In the rows, 128 means zero.
The same turns and mirrors carry the whole set onto itself and the rows of a family onto each other. Which other rows belong to the same family as each row named below? List them in the order they appear above.
These 40 rows form 5 families of 8 rows each.
dup: [116 114 116 138 111 120 173 133 146 115 160 149 146  88 152]
Sogaz: [120 134 121 141 129 139 159 102 138 110 145 169 155 117 120]
Rases: [140 118 121 133 134 133 107 138  93 147 126 146 128 157 124]
bibuz: [120 112 123 124 142 104 155 149 153 109 160 138 165 119 156]
vadi: [100 101 112 150 114 123 159 152 152 128 157 137 133 101 163]
fusu: [125 128 127 133 149 119 138 121 142 104 144 157 175 141 129]
Tem: [131 138 141 119 123 136 106 122  96 137 136 137 139 143 109]
regel: [131 131 130 114 105 148  96 137 116 141 138 122 101 132 154]
bigu: [146 117 133 106 137 116 129 167  99 148 143 143 156 133 133]
nutuz: [133 133 117 142 103 129 150  90 135  95 142 150 137 124 155]
Fas: [134 127 126 129 130 139  92 120 109 146 137 144 135 135 109]
Deve: [114 105 120 139 143 112 175 142 133 111 156 135 162 122 133]
tilel: [127 129 123 136 146 131 163 102 132 103 144 152 154 143 122]
vir: [113 122 123 132 107 112 141 123 157  98 161 126 140 108 170]
Vedi: [130 131 123 116 106 137 101 112 128 141 155 119  96 115 139]
vur: [106 120 131 127 151 139 179 153 134 122 148 149 156 130 128]
vebuv: [119 132 117 143 101 134 157 100 145 105 151 158 136  97 146]
suri: [125 145 128 130 132 156 157 108 131 108 130 170 146 142 133]
bov: [132 116 127 104 118 134 115 168 120 150 148 118 109 125 165]
gesi: [125 136 114 144 139 150 144 104 144 120 133 176 143 144 134]
Zibes: [147 113 115 100 123 117 127 155 133 153 163 127 110 107 166]
kekim: [152 109 117 114 147 120 117 163 113 158 143 151 150 126 134]
meve: [145 121 129  93 110 113 136 160 117 142 159 122 119 114 169]
doved: [120 107 115 146 100 111 162 131 135 103 154 131 145 102 167]
Zabi: [116 127 111 157  93 141 134 107 146 114 139 157 125 112 165]
Subep: [134 113 116 114 115 122 130 151 117 146 154 115  89 131 166]
Lakit: [119 136 124 142  85 146 145 114 133 102 134 155 133 110 166]
peta: [132 138 126 130 100 145 123 113 103 157 135 147 100 145 136]
pez: [137 131 132 115 131 152  96 139 105 147 128 139 124 150 131]
fav: [117 117 119 136 142 124 175 134 139 120 155 162 164 108 127]
nuze: [110 111 116 138 159 132 170 146 149 133 151 155 150 132 132]
Zepe: [118 138 126 141 113 128 122  94 147  93 144 145 149 129 143]
loko: [129 120 121 125  89 128 136 144 110 161 148 131  94 121 164]
zubaf: [148 107 114 113 144 118 134 170 105 155 140 140 123 146 151]
biku: [132 126 128 126 135 138 137 141  98 169 135 154 126 155 117]
Lunom: [130 142 137 106  96 133 113 115 115 130 153 117 101 123 144]
Kina: [139 117 129 104 143 138 115 172 110 155 138 135 132 144 142]
nitep: [100 110 126 138 105 130 168 158 135 116 151 133 142  98 162]
Fusal: [125 125 122 133 106 138 105 119 104 138 138 122  93 142 138]
Loz: [130 109 123 122 125 122 151 172 105 173 148 138 120 132 144]

Same family as Loz: bibuz, fusu, vir, peta, Zepe, loko, biku
Same family as dup: Sogaz, regel, vebuv, bov, pez, fav, Kina
Same family as nuze: vadi, Tem, bigu, gesi, meve, Zabi, Lunom

The same turns and mirrors carry the whole set onto itself and the rows of a family onto each other. Which other rows belong to the same family as each row named below? List them in the order they appear above.
These 18 rows form 3 families of 6 rows each.
sumut: [116  83  88  64 151 127  87  97 133  84 113 114 142]
sesa: [109 103 123  70 102 142 110 114 153 100 116 140  96]
Refe: [158 116 104  71 128 105 124 122 135  90 100 165 142]
Doli: [132 108 112  65 133 111 100 110 141  82  82 157 138]
dibof: [121  85  90  72 121 148 116 111 139 105 158 108 110]
varu: [121 122  85  81 115 111  99  78 167 105  83  95 127]
Pilu: [138 128  82  89  93 120 130  94 169 123 122  95 108]
luni: [145  91  78  67 156 114 103 106 125  84 118 126 158]
taza: [161  96  74  73 144 117 127 117 124  96 143 128 149]
Fiv: [150  94  80  76 128 133 133 120 131 107 163 119 125]
dekez: [136 111 115  75  98 136 134 126 148 108 134 149 100]
godim: [104  80  94  66 133 144  93  99 140  94 133 105 119]
Zun: [160 133  73  91 102 106 139  99 161 121 119 105 125]
banav: [163 133  71  87 117  95 128  93 157 110  99 110 143]
Ripez: [160 118 105  76 111 118 141 130 139 103 126 160 122]
belu: [144 127  77  82 123  97 108  83 160 102  82 105 144]
fisu: [107 102 121  65 119 129  93 106 149  88  89 145 116]
tet: [118 122  87  84 100 122 109  83 171 115 105  90 109]

Same family as Doli: sesa, Refe, dekez, Ripez, fisu
Same family as banav: varu, Pilu, Zun, belu, tet
Same family as Fiv: sumut, dibof, luni, taza, godim

